Every row has a hidden score. In each pair, how much higher is the second row's than the first's? 10 means about the same, 20 much higher and 0 much lower. The score is a weighted sum of the row's numbers plus the product of two more (or one squared), each taken from its middle value.
tensor([ 0.615, -0.064,  0.023,  0.142,  0.049, -0.771, -0.183, -0.799,  0.985,  0.462])
tensor([-0.786,  0.137, -0.353, -0.008, -0.081, -0.348, -0.209, -1.019,  0.301, -0.418]) ~ 8
tensor([-0.203, -0.081,  0.438,  0.115, -0.005, -0.190,  0.496, -0.755, -0.459,  0.180])
tensor([-0.522, -0.040,  0.577,  0.210, -0.037, -0.756,  0.185, -0.621, -0.098, -0.579]) ~ 10
tensor([ 0.160, -0.154,  0.154,  0.569,  0.098, -0.589,  0.477, -0.848, -0.117, -0.182])
tensor([ 0.723, -0.012, -0.874, -0.136,  0.093, -0.648,  0.365, -0.927,  0.374,  0.729]) ~ 15
tensor([ 0.022,  0.003, -0.509,  1.089,  0.185,  0.442, -0.475, -0.696,  1.360, -1.061])
tensor([ 1.547,  0.112, -0.897,  0.203, -0.220, -0.351,  0.146, -1.225,  0.100, -1.089]) ~ 3
tensor([ 0.106, -0.151, -0.877,  0.019, -0.232, -0.211,  0.817, -1.365,  0.069,  0.146])
tensor([ 0.949,  0.014, -0.341,  0.148,  0.058, -0.772, -0.868, -1.356, -0.336, -0.634]) ~ 15
tensor([ 0.644,  0.011,  0.518,  0.195,  0.082, -0.339,  0.154, -1.410,  0.095, -0.575])
tensor([ 1.355, -0.142, -0.226,  0.060,  0.010, -0.230, -0.885, -1.591,  0.265,  0.192]) ~ 15
tensor([-0.217, -0.065,  1.384,  0.478, -0.006, -0.193,  0.376, -0.794, -0.366, -0.422])
tensor([ 0.033, -0.045,  0.533,  0.701, -0.013,  0.086,  1.138, -0.849, -0.845,  0.084]) ~ 8
tensor([ 0.379, -0.014, -0.802, -0.110, -0.053,  0.106,  0.333, -0.739,  0.063, -0.189])
tensor([ 0.774, -0.047,  0.781, -0.006,  0.014, -0.112,  1.369, -0.704, -1.136, -0.435]) ~ 10
tensor([ 0.351,  0.023, -0.070,  0.287,  0.034, -0.280, -1.288, -0.767, -1.007, -0.582])
tensor([ 0.617,  0.043,  0.231,  0.381, -0.133, -0.405,  0.462, -0.775, -1.128, -0.844]) ~ 6
tensor([ 0.384, -0.415,  0.322,  0.849, -0.069, -0.103, -0.433, -0.657,  0.401, -0.187])
tensor([ 0.662, -0.099, -1.277, -0.085, -0.086, -0.163,  0.570, -0.674,  0.275, -0.032]) ~ 6
tensor([-0.264,  0.016,  0.046,  0.559,  0.135, -0.331, -0.118, -0.781,  0.617,  0.297])
tensor([ 0.089, -0.234, -0.912, -0.308, -0.154,  0.423,  0.332, -0.568, -0.649,  0.122]) ~ 8
tensor([ 0.496, -0.184, -1.247,  0.350, -0.111, -0.322,  0.948, -0.621, -0.215, -0.020])
tensor([-0.421, -0.075,  0.033,  0.445, -0.088, -0.284,  0.186, -0.443,  0.016, -0.796]) ~ 14
tensor([-0.311, -0.115, -0.744,  0.214,  0.052, -0.294,  0.386, -0.302, -0.778,  0.229])
tensor([ 0.566,  0.017, -0.186, -0.658, -0.017, -0.925,  0.364, -0.479, -1.237,  0.026]) ~ 13
tensor([ 0.588, -0.291,  0.751,  0.284, -0.055, -0.223,  0.107, -0.563,  0.031,  0.289])
tensor([-0.447, -0.245, -0.164,  0.113, -0.103, -0.668,  0.691, -0.402, -0.183,  0.315]) ~ 6
tensor([ 0.370, -0.272, -0.070,  0.195, -0.120, -0.103,  0.748, -0.631, -1.422,  0.221])
tensor([ 1.129, -0.117,  0.458,  0.059, -0.057, -0.288,  0.528, -0.690,  0.756, -0.048]) ~ 11
tensor([ 0.391, -0.072, -0.260, -0.334, -0.205, -0.612,  0.281, -0.597,  0.244, -0.062])
tensor([-0.169, -0.102, -1.593,  0.364, -0.173, -0.236,  1.505, -0.503,  0.476,  0.398]) ~ 7
tensor([ 1.064,  0.088, -0.174,  0.036,  0.143, -0.283,  0.691, -0.544, -0.432, -0.049])
tensor([ 0.167, -0.093,  0.040,  0.321, -0.043, -0.785,  0.877, -0.731, -0.404, -0.032]) ~ 5
tensor([ 0.675,  0.020,  0.273,  0.741, -0.144, -0.234,  0.378, -0.498, -0.171,  0.590])
tensor([ 0.789, -0.532,  0.342, -0.014, -0.061,  0.086,  0.472, -0.451, -0.712,  0.149]) ~ 10
tensor([ 0.671, -0.187,  0.425,  0.097, -0.128, -0.333,  0.513, -0.421,  0.443,  0.746])
tensor([-0.254, -0.062, -0.525, -0.071,  0.022, -0.318,  1.550, -0.312, -0.522,  0.376]) ~ 5
tensor([ 0.238, -0.091, -0.408, -0.367, -0.089,  0.018, -0.226,  0.177, -0.712,  0.111])
tensor([ 0.381, -0.114, -0.901,  0.115, -0.294,  0.151, -0.310, -0.281,  0.373, -0.595]) ~ 9
tensor([ 0.594,  0.025, -0.886, -0.499, -0.068, -0.113,  0.506, -0.376, -0.554, -0.587])
tensor([ 0.195,  0.192, -1.518,  0.313,  0.146, -0.314,  0.421, -0.403, -0.650, -0.387]) ~ 10
tensor([-0.036, -0.037, -0.108,  0.086, -0.020, -0.397,  0.633, -0.596, -1.125, -0.241])
tensor([ 0.487, -0.082,  0.425, -0.340,  0.107,  0.581,  0.749,  0.085,  0.192,  0.285]) ~ 11
tensor([ 0.309,  0.097, -0.458,  1.181, -0.227,  0.212, -0.578, -0.574,  0.187, -1.219])
tensor([ 0.368,  0.059, -0.286,  0.093,  0.223,  0.306, -0.266, -0.159, -0.992, -1.165]) ~ 8
tensor([-0.798, -0.159,  0.210,  0.097,  0.316,  0.703,  0.425, -0.143, -0.280, -0.932])
tensor([-0.238, -0.143,  0.786,  0.358,  0.216,  0.481, -0.258, -0.007, -0.525, -0.165]) ~ 5
tensor([ 1.081, -0.048, -0.598,  0.932,  0.286,  0.133, -0.250, -0.635, -0.231, -0.018])
tensor([ 0.042,  0.007, -1.965,  1.100,  0.150,  0.372,  0.534, -0.540, -0.053, -0.557]) ~ 8
tensor([ 0.141,  0.181,  0.405,  1.312,  0.103, -0.289, -0.041, -0.522, -0.354, -0.872])
tensor([-0.585,  0.017, -0.102,  0.102,  0.229,  0.581,  1.189, -0.090, -0.183, -0.651]) ~ 7
tensor([-0.652, -0.088, -0.088,  0.067,  0.444,  0.762, -0.180, -0.015,  0.510, -0.808])
tensor([-0.116,  0.080, -0.654,  0.107,  0.305,  0.968,  0.841,  0.022, -0.465, -0.395]) ~ 5
tensor([-0.400,  0.074, -0.497,  1.351,  0.154,  0.112, -0.298, -0.552,  1.181, -0.928])
tensor([-0.923,  0.040,  0.579,  0.182,  0.165,  0.852,  0.713,  0.134, -1.125, -1.506]) ~ 12
tensor([ 0.199,  0.100,  0.306,  0.170,  0.153,  0.274,  0.677, -0.149, -1.105, -0.855])
tensor([ 0.308, -0.014,  0.082,  0.425, -0.014,  0.675,  0.443,  0.082, -0.346, -0.357]) ~ 9
tensor([-0.229, -0.118, -0.625,  0.154,  0.178,  0.541,  0.575, -0.008,  0.248,  0.067])
tensor([ 0.319, -0.082,  1.251,  0.118,  0.189,  0.380,  0.037, -0.090, -0.096, -0.848]) ~ 13
tensor([-0.629,  0.184, -0.749,  0.314,  0.128,  0.837, -0.319, -0.165, -0.096, -0.690])
tensor([-0.116,  0.084, -0.010,  0.414,  0.114,  0.417,  0.211, -0.085,  0.955, -0.285]) ~ 6
tensor([ 0.131,  0.094,  1.051,  0.329,  0.262,  0.522, -0.084, -0.145, -0.074, -0.123])
tensor([ 0.233, -0.043, -0.509,  0.354,  0.278,  0.951,  0.151,  0.167, -0.228, -0.160]) ~ 9
tensor([-0.176, -0.161, -0.012,  0.427,  0.180,  0.820,  1.740,  0.036, -0.159, -0.645])
tensor([-0.134,  0.067,  0.735, -0.084,  0.140,  1.190,  0.742,  0.269, -0.848,  0.265]) ~ 8
tensor([ 0.069,  0.050,  0.162,  0.524,  0.317,  0.946, -0.481,  0.104, -0.828,  0.299])
tensor([ 0.121, -0.118, -0.033,  0.084,  0.332,  0.218, -0.351,  0.263, -0.330,  0.392]) ~ 8
tensor([ 0.047, -0.028,  0.023,  0.131,  0.276,  0.165,  0.731,  0.187, -0.005, -0.361])
tensor([-0.501,  0.012,  0.777,  0.347,  0.479,  0.142,  1.108,  0.062,  0.033,  0.250]) ~ 12
tensor([-0.342, -0.055,  0.029,  0.795,  0.386,  0.095,  1.528,  0.157, -0.593, -0.662])
tensor([-0.174,  0.041,  0.891,  0.757,  0.223,  0.620, -0.657, -0.062, -1.303,  1.173]) ~ 12
tensor([ 0.276, -0.025,  1.350, -0.613,  0.001,  0.849, -0.057,  0.178, -0.705, -1.432])
tensor([-1.373, -0.033,  0.346, -0.431, -0.070,  0.452, -0.305,  0.214, -0.931, -0.761]) ~ 13
tensor([-0.466,  0.159, -0.888, -0.460, -0.070,  0.711, -0.342,  0.491, -0.652, -0.881])
tensor([ 0.440,  0.080, -0.370, -0.861,  0.014,  0.563, -1.119,  0.344,  0.119, -0.799]) ~ 13
tensor([ 0.652, -0.134,  1.810, -0.762, -0.221,  0.848,  0.000,  0.356, -0.882, -0.681])
tensor([ 0.249, -0.023,  0.851, -0.247, -0.028,  0.025, -1.120,  0.021, -0.393, -0.796]) ~ 12
tensor([ 0.757, -0.040, -0.123, -0.324,  0.048,  0.949, -1.338,  0.382, -0.291, -1.310])
tensor([ 0.022,  0.044,  0.268, -0.459,  0.093,  0.235, -0.622, -0.006, -0.109, -0.979]) ~ 8
tensor([-0.123,  0.089, -0.538, -0.036, -0.075,  0.637, -1.128, -0.024, -0.406, -0.836])
tensor([ 0.611, -0.123, -0.500,  0.566,  0.093,  0.473, -0.040,  0.082, -0.690, -0.200]) ~ 10
tensor([ 0.481, -0.019,  0.492, -0.623, -0.107,  0.485, -0.465, -0.085, -0.938,  0.132])
tensor([-0.501, -0.164,  1.115, -0.179, -0.094,  0.482, -0.455,  0.008, -0.028, -0.644]) ~ 9
tensor([ 0.654,  0.069, -0.444, -0.059, -0.012, -0.374, -0.138, -0.131, -1.075, -0.433])
tensor([-0.937,  0.057, -0.135, -0.441, -0.156, -0.065, -0.983, -0.236,  0.493, -0.045]) ~ 7
tensor([-0.352,  0.213, -0.027, -0.223, -0.112, -0.159, -0.883,  0.035,  0.057,  0.095])
tensor([-0.296,  0.005, -0.210,  0.106,  0.156,  0.262,  0.609,  0.029, -0.429, -0.698]) ~ 12
tensor([-0.387,  0.054, -0.151,  0.147, -0.022,  0.075,  0.246, -0.208, -0.547, -0.515])
tensor([ 0.583,  0.024, -1.129, -0.100, -0.265,  0.252, -0.426,  0.031,  0.487, -0.328]) ~ 9
tensor([ 0.125,  0.138, -0.652, -0.284, -0.025, -0.047, -0.483, -0.076,  0.369, -0.449])
tensor([-0.951, -0.144,  0.478, -0.260,  0.006, -0.231, -0.168, -0.116, -0.367, -0.122]) ~ 12
tensor([-1.628,  0.077, -0.423, -0.077,  0.043,  0.260, -0.230, -0.055,  0.388, -0.642])
tensor([-0.732, -0.094,  0.501, -0.016,  0.130,  0.066, -0.613, -0.185, -0.968, -0.319]) ~ 10
tensor([-0.797,  0.018, -0.824, -0.195, -0.019, -0.178,  0.565,  0.027,  0.076, -0.735])
tensor([-0.755,  0.044, -0.588,  0.202, -0.012, -0.184, -0.097, -0.155, -0.338, -0.105]) ~ 12
tensor([-0.185,  0.109, -0.642, -0.165,  0.029, -0.116,  0.946,  0.053,  0.108, -0.191])
tensor([-0.736, -0.020, -0.478, -0.163, -0.134,  0.173,  0.334, -0.056, -0.666,  0.473]) ~ 11
tensor([ 0.422,  0.084, -0.390, -0.430,  0.141, -0.229, -0.018,  0.057,  1.093, -0.297])
tensor([-0.328, -0.292, -0.936, -0.969,  0.023,  0.059,  1.076,  0.241,  0.986, -1.197]) ~ 5
tensor([-0.567,  0.084, -0.514, -0.896,  0.060, -0.169, -0.071,  0.127,  0.004, -0.788])
tensor([-0.723,  0.099, -0.481, -0.509,  0.080,  0.212,  0.163,  0.229, -0.176, -0.326]) ~ 11
tensor([ 0.332,  0.081, -0.592, -0.740, -0.077, -0.310,  0.270,  0.182, -0.779, -1.186])
tensor([-0.947,  0.175,  0.200, -0.518,  0.097, -0.142,  0.478,  0.234,  0.467,  0.869]) ~ 11
tensor([-0.522, -0.010, -1.106, -0.561,  0.034,  0.065,  0.214,  0.217,  0.791, -0.325])
tensor([ 0.704,  0.054,  0.447, -0.930,  0.020,  0.116,  0.523,  0.501, -0.303, -0.718]) ~ 13
tensor([-0.023,  0.133,  0.395, -0.650, -0.055, -0.259, -1.038,  0.311,  0.618, -0.423])
tensor([-0.660, -0.053, -0.878, -0.668,  0.068, -0.188, -0.357,  0.465, -0.381,  0.122]) ~ 9
tensor([-0.241,  0.024,  0.674, -0.775,  0.149, -0.137, -0.163,  0.250, -1.312, -0.352])
tensor([-0.887, -0.001, -1.715, -0.414,  0.126,  0.080,  1.096,  0.267, -0.021,  0.075]) ~ 6
tensor([-0.561, -0.046,  1.061, -0.349, -0.033,  0.197, -0.567, -0.016,  0.281, -0.295])
tensor([ 0.787, -0.080, -0.528, -0.031,  0.081, -0.013,  0.551, -0.141,  0.568,  0.748]) ~ 16
tensor([-0.520, -0.003,  0.281,  0.374, -0.143, -0.269,  1.225, -0.106, -0.937, -0.269])
tensor([ 0.251, -0.549,  0.064,  0.165,  0.031,  0.070,  0.956, -0.186, -1.418,  0.487]) ~ 14
tensor([-0.396, -0.350,  0.388,  0.292, -0.242, -0.528,  0.419,  0.045, -1.015,  0.630])
tensor([ 0.464, -0.466, -1.001,  0.266, -0.038, -0.547, -0.274, -0.259, -0.100,  0.259]) ~ 13
tensor([-0.383, -0.564, -0.211,  0.422,  0.107, -0.614,  1.196, -0.104, -0.914, -0.268])
tensor([ 0.520, -0.541, -0.646,  0.079, -0.290, -0.500,  0.723,  0.055,  0.217, -0.047]) ~ 3
tensor([-0.625, -0.582, -0.468,  0.112, -0.143, -0.151,  0.135, -0.093,  0.493, -0.118])
tensor([ 0.540, -0.599, -0.599, -0.241, -0.071, -0.684, -0.368, -0.022, -0.521,  1.005]) ~ 12
tensor([ 1.155, -0.385,  0.690,  0.038, -0.172, -0.246,  0.650, -0.146,  0.100, -0.259])
tensor([-0.446, -0.424,  0.325,  0.532, -0.069, -0.356,  0.027, -0.183, -0.678,  1.162]) ~ 11
tensor([-0.018, -0.209, -0.871, -0.411,  0.027, -0.344,  0.135, -0.062,  0.152,  0.810])
tensor([ 0.822, -0.387, -0.332,  0.208,  0.052, -0.218, -0.025, -0.338, -0.428, -0.093]) ~ 12
tensor([ 0.435, -0.384, -0.761,  0.266, -0.206, -0.109,  1.176, -0.197, -0.700,  0.959])
tensor([ 0.435, -0.086,  0.388, -0.057, -0.216, -0.201, -0.444, -0.030,  0.432, -0.390]) ~ 8
tensor([ 0.523, -0.180,  0.209,  0.391, -0.146, -0.448, -0.402, -0.082,  0.046, -0.058])
tensor([ 0.537, -0.111,  1.065,  0.250, -0.184,  0.128,  0.396, -0.357,  0.249,  0.454]) ~ 11
tensor([ 0.689,  0.116, -0.197, -0.332, -0.004, -0.288, -0.965, -0.239,  1.329, -0.155])
tensor([ 0.239,  0.001,  0.940,  0.210, -0.306, -0.644,  0.456, -0.396, -0.500, -1.195]) ~ 5
tensor([-0.638, -0.020, -0.292,  0.052,  0.092, -0.046, -0.515,  0.015, -0.115, -0.179])
tensor([ 0.141,  0.242, -0.337,  0.178,  0.118, -0.507, -0.323, -0.169,  0.766, -1.042]) ~ 8
tensor([-0.938, -0.072,  0.383, -0.063, -0.121,  0.493,  0.016,  0.104, -1.053,  0.513])
tensor([-0.327, -0.058, -0.625,  0.047,  0.020, -0.063, -0.110,  0.199,  1.032,  0.026]) ~ 8
tensor([-0.008,  0.142, -0.637, -0.258, -0.086, -0.218, -0.112,  0.060,  0.604, -0.383])
tensor([-0.209,  0.107, -0.934,  0.442, -0.077, -0.002,  0.282,  0.118, -0.212, -0.848]) ~ 11
tensor([-0.490,  0.080, -0.467, -0.095,  0.042, -0.233, -0.163, -0.051,  0.318, -0.223])
tensor([-0.100, -0.077, -0.652, -0.317,  0.106, -0.148, -0.820, -0.041, -0.061,  0.149]) ~ 13
tensor([-0.146,  0.084,  0.949, -0.641, -0.021, -0.089, -0.326,  0.013, -0.442,  0.567])
tensor([-0.638, -0.161,  0.555, -0.132, -0.056, -0.149,  0.722, -0.064,  0.275, -0.044]) ~ 6
tensor([-1.265,  0.129, -1.977,  0.278,  0.134, -0.081,  0.273, -0.069,  0.536, -0.421])
tensor([-0.715,  0.056, -1.163,  0.134, -0.167, -0.326, -0.819, -0.051, -1.126,  0.322]) ~ 9
tensor([-0.138,  0.048,  0.297, -0.128, -0.064, -0.385, -0.390, -0.079, -0.006, -0.891])
tensor([ 0.702,  0.236, -0.564, -0.307, -0.164,  0.107,  1.115, -0.013,  0.633, -0.782]) ~ 8
tensor([ 0.318, -0.052,  0.404, -0.467, -0.004, -0.401, -0.592, -0.324,  0.004,  0.251])
tensor([ 0.043,  0.059, -0.974, -0.700,  0.097, -0.064,  1.233, -0.081,  0.357,  0.357]) ~ 7
tensor([-0.654,  0.020, -0.299, -0.357,  0.182,  0.090, -0.024,  0.091, -0.441,  0.026])
tensor([-0.143,  0.055, -0.867,  0.197,  0.122, -0.345,  0.198, -0.347, -0.237, -0.547]) ~ 11
tensor([-0.318,  0.058,  0.399, -0.247, -0.004, -0.130,  0.915, -0.397,  0.521,  0.192])
tensor([-0.108,  0.033,  0.143,  0.092,  0.133,  0.259, -0.395, -0.302,  1.148, -0.088]) ~ 13
tensor([-0.229, -0.069,  0.209, -0.059, -0.022, -0.144, -0.263,  0.048,  0.224, -0.210])
tensor([-0.122,  0.095,  0.219, -0.464,  0.012, -0.130,  0.380,  0.003,  0.803, -0.990]) ~ 8
tensor([-0.106,  0.024, -0.696, -1.059, -0.093, -0.245,  0.594,  0.008, -0.760, -0.159])
tensor([-0.527,  0.039, -0.700, -0.822,  0.004,  0.124,  0.001, -0.048, -0.157, -0.403]) ~ 10
tensor([ 0.209,  0.076,  0.364, -0.158,  0.037, -0.413, -0.536,  0.184,  1.064, -0.810])
tensor([-0.148,  0.029, -0.140, -0.242,  0.135,  0.092,  0.388,  0.301, -0.209, -0.354]) ~ 11
tensor([ 0.099, -0.148,  1.057, -0.261,  0.073, -0.067,  0.398,  0.291, -0.350,  0.212])
tensor([ 0.281, -0.062,  0.050, -0.882, -0.028, -0.469, -0.017,  0.116,  0.205,  0.115]) ~ 11
tensor([-0.087,  0.057, -0.679, -0.456, -0.026,  0.203,  0.110, -0.173,  1.381, -0.051])
tensor([ 0.465, -0.045, -0.530,  0.000, -0.192, -0.218,  1.339,  0.414,  1.175, -0.314]) ~ 6
tensor([ 0.614,  0.006, -0.166,  0.133,  0.057,  0.214,  0.487,  1.154, -0.909,  0.150])
tensor([ 0.262,  0.013,  0.740, -0.198,  0.199,  0.594, -0.837,  1.365, -0.387, -0.767]) ~ 9
tensor([ 0.249,  0.119, -0.289, -0.560,  0.121,  0.548,  0.174,  1.309,  0.736, -0.432])
tensor([-0.777,  0.092,  0.946, -0.190,  0.215,  1.092, -0.251,  2.271, -0.221,  0.221]) ~ 8
tensor([ 0.502, -0.028,  1.569, -0.618,  0.252,  0.838, -0.468,  1.972,  1.100,  0.228])
tensor([-0.702,  0.210,  1.337, -0.787,  0.110,  0.406,  0.308,  2.234,  0.576,  0.712]) ~ 3
tensor([ 0.074,  0.079, -0.046, -0.457,  0.160,  0.533, -0.345,  1.388,  0.070, -0.086])
tensor([-0.804,  0.187,  0.408, -1.006,  0.152,  0.405, -1.386,  0.864,  0.828,  0.668]) ~ 12
tensor([ 0.075,  0.175,  1.309, -0.266,  0.119,  0.717, -0.143,  0.644, -0.172, -0.018])
tensor([-0.083, -0.218,  0.262, -0.175,  0.097, -0.245, -0.242, -0.575, -0.074,  0.178]) ~ 12
